In the rows, 128 means zero.
Turns, then the turns between two rows, first turn first; the first pair answered:
repa (before -> after):
[145 145 157 145 141 156 166 141 135 111 108 105 122] -> [128 153 152 137 108 132 150 147 121 110 114  81 143]
[175 119 130 157 138 157 139 135 148 137 116 152 121] -> [171 132 137 129 116 129 117 134 130 154 105  87 145]
[136 142 116  37 158  99  70 121 129 160 142 111 130] -> [ 98 143  95  72 124  88  77 143 122 121 183 175 135]
vuti (before -> after):
[153 137 148 107 107 103 117 111 119 164  88  34 138] -> [171 119 146 135 183 172 155  92 151 166  88 121  92]
[ 81 128 116 187  92 149  92 139 101 145  98  93 177] -> [ 90 117 116 204 140 195 114 122 118 154  93 141 149]
[157 111 149 135 103 118 140 156 121  72 102 138 109] -> [144 116 151 126  96 112 126 146 109  99  78  91 121]
degi (before -> after):
[153 109 132 112 123 121 103 154 150 103 154 182 120] -> [157 116 135  78 141 119  88 144 151 121 145 161 122]
[123 117 125 163 121 123 153 123 149 119 126 152 121] -> [139 121 129 145 122 112 147 133 158 105 138 153 121]
[135 122 125 167 106 129 154 122 118 134 101 108 120] -> [146 123 127 168  97 117 155 136 122 115 113 120 119]
[123  99 126 187  71 138 146 132 120  96 143 127 118] -> [150 103 134 153  74 113 136 151 133  74 162 128 118]

Between the rows of a pair lie 2 to 3 turns.
[ 98 137 139 104  97  91 115 141 123 150 110  65 166] -> [ 63 132 118 144  81 100 124 142 109 137 128 112 166]
repa then vuti
[139 129 124 171 121 156 160 111 140 112 118 143  93] -> [153 129 134 167 117 149 161 115 145 108 114 123  93]
repa then degi then vuti
[139 105 120 140 157 152 148 101 137 143 118 170  96] -> [181 107 138 115 154 126 141 118 153 120 120 144  96]
vuti then repa
[102 128 120 123 162 162 124 115 127 150 128 153 124] -> [ 92 134 122 113 138 140 110 115 113 163 118 112 140]
vuti then vuti then vuti
[ 48 156 107 137 156 166  77 111 156 159  78 143 102] -> [ 60 153 104 145 155 164  88 131 167 124 111 196  93]
repa then vuti
[166 150 152 132 118  99 145  97 151 126 145 111 127] -> [144 156 146 136 113 100 141  88 138 145 131  94 134]
repa then vuti
[ 82 123 121 199  87 149 146 111 107 131 108 148 130] -> [127 114 140 183 143 179 158  97 127 148  79 135 108]
vuti then repa
[101 146 123 159 106 133 121 148 131 125 150 153 122] -> [105 143 122 157 124 141 123 145 140 128 151 164 116]
degi then vuti then repa
[152 102 120 117 155 163  95 133 158 120 140 172 101] -> [ 89 117 101 131  82 124  70 136 113 137 138 120 141]
repa then degi then repa
[121 132 124 119 121 129 103 117 113 131 112  93 125] -> [125 120 122 154 132 154 133 120 124 110 121 145 107]
degi then vuti then degi
[153 141 127  87 153 108 115 152 158  91 175 182 122] -> [123 140 116 110 127 103 116 156 144  87 184 196 131]
vuti then repa
[168  91 142 158 162 166 184 100 139 151  63  91 117] -> [122 108 125 169  54  84 158 144 105 110 102  71 164]
repa then degi then degi
[139 105 124 166 166 197 143 144 112 133 100  80 115] -> [171 112 142 135 155 165 131 164 123 115 108  51 121]
vuti then repa
[134 108 129 158 131 153 157 139 133 151  40  79 160] -> [146 103 133 187 100 137 178 168 141 101  71 121 154]
degi then degi
[ 98 138  76 144  71 134 132 134 112 125 138 141 142] -> [ 99 144  78 124  83 138 121 118 108 155 114  98 148]
degi then vuti
[167 100 145 190 144 167 162 140 143 126  94 127 101] -> [162 120 148 157  82  99 130 167 124 112 109  65 138]
vuti then vuti then degi
[131 145 117 122 141 107 120 123 148 129 132 170 119] -> [127 148 117 114 148 115 114 115 143 146 122 157 120]
degi then degi
[150 117  88  92 157 132 143 129 141 119 149 181 129] -> [142 128  95  76 108  85 120 144 123 115 145 120 158]
vuti then repa then vuti
[ 90 116 112 147 125 148 129 142 124 140 132 166 129] -> [140 117 129 110 146 137 126 158 148 118 144 168 118]
repa then vuti then degi
[117 118 146 107 122 106 135 106  85 156 108  84 168] -> [125  97 145 154 155 158 174  96  99 150 104 142 134]
degi then repa then repa
[112 140 100 111 133 116 120 135 144 119 167 196 125] -> [101 149 102  78 146 120  97 103 130 177 126 126 139]
degi then vuti then vuti
[ 90 146 110  85 141 123 108 111 137 127 141 153 147] -> [110 140 118  79 159 130 115 110 149 123 142 162 138]
repa then repa then vuti
[131 141 123 104 174 127 106 116 137 142 120 132 117] -> [116 140 116 111 172 133 109 113 131 146 120 140 120]
vuti then degi then degi
[133 108 142 188  94 149 171 129 123 121 102 126 128] -> [151 105 149 177 108 154 171 127 128 124  94 112 124]
vuti then repa
[141 111 133 124  81 109 142 114 105 139 109 131 140] -> [173 104 143 112 114 126 149 113 124 133 110 148 123]
repa then degi then repa
[ 67 139 115 134  77 102  96 115  85 166 123  83 168] -> [132 113 137 142 190 189 139  80 135 183  89 130 108]
repa then repa
[134 158 135 157 103 115 141 112 104 156  94  41 129] -> [146 139 129 200 150 166 182 105 132 130 115 148  88]
repa then repa
[165 140 162 117  91  90 119 119 105 115 136 108 143] -> [162 125 157 162 137 148 155  95 115 126 121 165 111]
vuti then degi then vuti
[182  98 147 115 163 163 163 146 155 109  79 124  86] -> [138 114 129 133  71  95 146 189 129  60 127 136 123]
vuti then vuti then repa
[153 117 136 212 114 161 174 161 151  90 154 169 115] -> [210 116 166 164 145 154 164 160 174  97 131 114 109]
repa then vuti
[116 119 115 114 137 150 120  94 131 162 102 123 123] -> [ 99 118 102 127 131 149 124  99 129 152 118 153 124]
repa then vuti
[ 96 135 122  84 150 126  86 111 106 183 118  86 149] -> [ 56 134 100 118 123 122  94 117  93 165 140 133 154]
repa then degi then vuti
[ 76 136 105 190  82 116 129 139  93 102 146 180 140] -> [130 144 139 137  65  72 106 154  95 108 123  72 159]
repa then vuti then vuti
[129 138 145  87 137 159 105  96 101 204 123  66 174] -> [147 117 140 134 183 210 152 100 135 164 153 187 131]
vuti then degi
[118 149 118  81 101  86  87 150 129 123 154 103 160] -> [ 90 128 106 147 161 179 127  93 125 178 105 140 127]
degi then vuti then degi
[ 82 142 117 139  57  57  82 163 126  89 178 141 172] -> [ 63 112 109 215 144 185 131  84 123 172 100 170 123]
vuti then degi then vuti
[142 141 102 163 162 130 154 115 142 142 155 192 128] -> [143 163 108  96 130  72 109 127 132 149 162 118 164]
vuti then degi then degi
[113 126 130 121 182 159 136 115 132 133 130 169 122] -> [101 127 135 130 156 151 131 106 109 163  95 106 135]
degi then repa then degi
[173 118 137  99 175 140 136 133 161 117 133 144 113] -> [160 129 141  81 137 104 112 136 139 130 123  79 145]
vuti then vuti
[115 112 112  89 143 102 131 148 103 142 152 154 146] -> [120 109 117  81 154 111 131 135 101 162 134 132 142]
repa then degi then repa
[114 148 130 112 136 121  95 117 103 172 115  74 137] -> [123 128 124 158 174 171 132 112 125 153 128 162 100]
vuti then degi
[ 63 146 107 138 111 127 108 115 105 140 150 203 125] -> [ 53 148 107 129 110 129  98 101  94 166 127 160 134]
vuti then vuti
[128 142 106 137 131 117 102 159 142 110 121 175 160] -> [143 135 114 138 170 151 112 135 147 142  88 154 141]
repa then degi then degi
[109 117 141 133 164 149  60 103 156 183  80 109  93] -> [ 64 128 113 166  90 104  59 143 141 123 143 170 114]
repa then repa then vuti
[ 37 128 118 123 139 202  97  98 105 225 125 106 187] -> [ 42 117 112 149 165 228 116  95 115 213 135 161 167]
repa then repa
[120 135 120  93 103 102 103 128 121 134 146 136 149] -> [ 93 126 111 133 115 142 119 104 112 162 121 147 140]
vuti then degi then repa
[ 86 144 109 103 141  46 127 142 118 150 164 108 157] -> [ 56 138  93 143 149  80 143 125 110 163 157 147 146]
vuti then repa then degi
[169 144 143  89 157 127 127 133 131 133 130 117 112] -> [ 97 154 110 120 101 109 116 137  98 131 148 140 138]
repa then vuti then repa
[145 184 127  52 168  93  81  98 150 168 124 135 107] -> [104 188 110  70 148  96  74  86 127 184 115 124 120]
vuti then repa then degi
[127 111 110 117 162 144 140 126 143 105 137 188 115] -> [144 107 119 121 166 149 145 126 149 104 129 178 107]
repa then degi then vuti
[ 98 127 125 129 138 147 110 106 133 153 118 159 114] -> [ 96 129 123 131 132 146 111 109 131 152 123 160 120]
repa then repa then repa
[143 129 136 117 156 138 124 114 133 148 108 119 117] -> [117 132 126 125 145 140 121 106 124 158 109 126 125]
repa then vuti
[173 105 160 202 103 140 149 126 103 124  85  71 129] -> [170 109 154 192  70 101 141 157 106  84 127  94 142]
repa then degi
[135 120 136 122 168 137 137  99 131 134 111 136  98] -> [144 132 137  86 143  95 113 124 132 110 137 122 116]
vuti then degi then repa
[179  87 160 221  61 123 180 150 131  89 101  74 112] -> [207  91 168 193  74 109 176 169 150  63 125  94 105]
degi then repa
[125 153 118  84 101  92 104 147 112 102 166 125 154] -> [ 77 149  94 119 104 123 114 127  99 122 159 157 152]
vuti then repa
[191 114 146 127 135 135 149 161 142  90 136 173  99] -> [198 114 152 106 165 152 142 135 143 129 104 131  99]
repa then degi then vuti
[196 126 163 157 104  88 147 180 156  51 161 143 118] -> [162 144 158  79 175 125 101 105 138 177  86  43 132]
degi then degi then degi
[153 138 131  80 174 116 108 130 151 126 133 130 116] -> [126 138 115 101 143 106 111 143 144 103 163 172 127]
repa then repa
[116 105 142 128 192 214 160 124 151 167 153 215  95] -> [ 85 115 152 130 140 192 134 100 103 233  83  68 136]
repa then degi
[ 92 134 115 163 131 135 141 106  95 141 123 123 132] -> [132 129 133 155 156 147 151 106 112 143 106 105 116]
repa then degi then repa
[120 140 113 121 130 135 132 131 129 122 174 170 141] -> [106 150 112 106 108 117 116 126 114 141 162 120 162]
vuti then degi
[ 74 119 108 106 116 120 111 122 116 156 130 169 181] -> [106 104 122 114 166 159 135 101 133 172 107 174 155]
vuti then degi then repa
[114 127 121 164 131 138 147 130 117 123 127 152 125] -> [105 132 122 151 111 122 135 129 103 137 115 110 141]
vuti then vuti
[175 144 144  59 144 139 117 130 169 142 161 146  98] -> [153 151 137  65  96 104 107 151 157 118 183 145 121]
vuti then repa
[202 113 165  91 144 115 110 145 159 123 122  59 115] -> [102 128 121 137  52  76  95 161 112 106 162  92 154]
degi then repa
[127 128 129  87 144 120  80 132 120 147 112  67 164] -> [152 115 123 110 170 138 109 158 153  86 162 179 134]
vuti then vuti
[ 49 124  93 173 111 108  99 113 111 152 157 184 132] -> [ 78 128 104 149  95  73  90 141 121 116 182 184 140]
vuti then degi then degi
[139 114 138 184 117 141 157 137 115 127 106 113 113] -> [141 117 142 169  99 122 146 145 111 123 108  89 125]
vuti then repa then repa
[108 131 118 162  97 125 129 132 121 122 125 119 133] -> [111 125 117 168 120 147 139 123 127 126 121 138 122]
vuti then vuti
[176 117 152 122 116 114 128 145 139 119 117  87 117] -> [169 111 151 134 137 140 133 127 139 140  95  85 111]
vuti then degi
